Each path below is one point turned by a fixed rotation once a step. After each direction that follows a path, write how fast that rotation turns it, in degrees a step (0 if it stays still).
Each turn is a multiple of 5 degrees from 10 to 175, or 0.
Each row of a path follows its step; steps can be skipped.
Rotation 1:
step 0: [-18  16  10   4   1  -2  -3  -1  -7  -2   6   4   7   3  -3  -3  -4  -2
  15  -8   9   8  -5  -1 -16  -9   1  -4   9  -2   1 -24  -9  -3   1   3
  -1  -7   1  -1 -11  18  -1   2  -6   8  -1  -9   5  -1 -13  -4   4  -7]
step 5: [-12   2   7   8   0   4  17  -1  -6  12   8 -10  -7 -18   8  -3   1   2
 -11   3   4   2   1   9   5  13   7  -1  -3  -5  -3  -2  -9  13  13 -12
   7   3 -17  -1 -13   5   0  -4  -5  -3   5  -2   1 -18  -4   7  -6  -6]
step 7: [  9   7   7   4   7  -7  15 -12   0  -8   4  -5   9   2   1   2   5  10
 -12  -7  12  10  -3 -12   2  -5  -3   2   3  -5  -1  -5  -6   4 -15 -10
  -9  -4  -4  -7   8  17  -7   2   0  -8   3  -4 -10 -21 -12  -4   1  -4]
step 13: [ -8  -8   3  -1  -4 -11   3 -11 -15 -14   6  -6  16  10 -12   5  -3   4
  -7   7  -3  -1 -13   6   0  -2  13  -6   5   0 -17  -6  -8   0   7  -7
  -1   5  22   2  -9  13  -3  -7  -4   0   2  -7  -8   1  -4   0  -1  -1]
step 15: [-19  -6  13   1  -4   5   1  -5  -4   0   3  -4  -2  14  14  10   6   2
  -4  12  14   6   2  12  -8   0  -4 -15  -4   4  18  -6  -9   1   0   9
   6   7   8  -9  -9   8   2   9 -10  -2   2  -5   6  -2  -9   0 -10   3]
step 16: [-19  -3   6   1  -8 -14  -5 -11 -12  -3  19   2   0  -3 -12   0   0 -15
   7   2   6  16  11  -3  -9   7  -2  -4   9   1  -7 -12 -12   0   8 -16
   9   2  -1  -3  -7   4   0   2 -10   3  -4  -5  -1   3  -2   6  -2  -9]
step 17: [  1   1   8  -5   2  -7   5  -3   0  -3   3  -1   3  -8  14  -7   0   3
  18   1   9  10  -9  -5  -6 -13  -2 -16  12   9 -17  -7  -4  -6   0  -7
   5   5  11   6 -10  -1  -9   6 -13   1  16 -11  -2 -13   0  -9  -2   2]
step 18: [ -7   7  23   6   3   2   0 -12  -3   4   6   0  -7  -6   8  -6  -4  10
   3   3  13   9   2   6   2 -10  -2  -8  14 -10   5   1  13   2   0  -3
   2   2   0 -13  -1  18   3  -4   9   4   6 -19   9  -2 -11   0  -7  -3]
step 19: [ -4   6   5   9  -7  -1   7  -2  -4  -5  18   1  -4  -5   2   3 -15   4
  -1   5  10   9  -3  15   5  -4  -6   8   3   6   6 -18 -22 -11   7  -9
   0  -7  -2   5  -8   1   8   4  -5  -2  -6 -16  13   5  -4  -4   1   6]
[ 1 -5 -2  0 -1  0 -2  0  2  2 -3 -2 -1  5  3  1 -1  2 -1 -2  4  1 -2  0
  0 -2 -2  0  3  1  2  0  1  3 -1 -2 -1 -1  0 -2 -2 -5  0  1  2 -5  4 -1
 -4  0 -2  0  0 -2]
135
[-1  1  1 -1 -1 -1 -2  1 -1  0  0  0 -2 -3  4  0 -2 -3  3  1  1  6  3  0
  4 -1  1 -2  0 -1 -2  2 -1 -5  2  0 -4 -1 -1 -3 -5  1  1  0  0 -1 -1  1
 -2  0 -1 -1 -4  0]
25
[ 4  4  0  3  2  0 -1 -2 -3 -2  0 -1  1  0  0 -6 -3  2  1  0  1  0 -1  0
  5  3  0 -2  2 -1 -2 -2  0 -1 -2  1  1 -1  3  0  2  0 -3 -1  4 -1  1 -3
 -2  2 -3  1 -1  2]
65
[-3  2  2 -1 -1 -1  0  0 -1  1  1  1 -1  1  2  1  4 -3  6 -1  2  1 -1 -5
  4  0  1  2  2 -3  4 -2  0  0 -3 -1  2  0  3 -1  4 -1 -2  1 -5 -1  1  0
 -1  1  2  0  2  0]
45
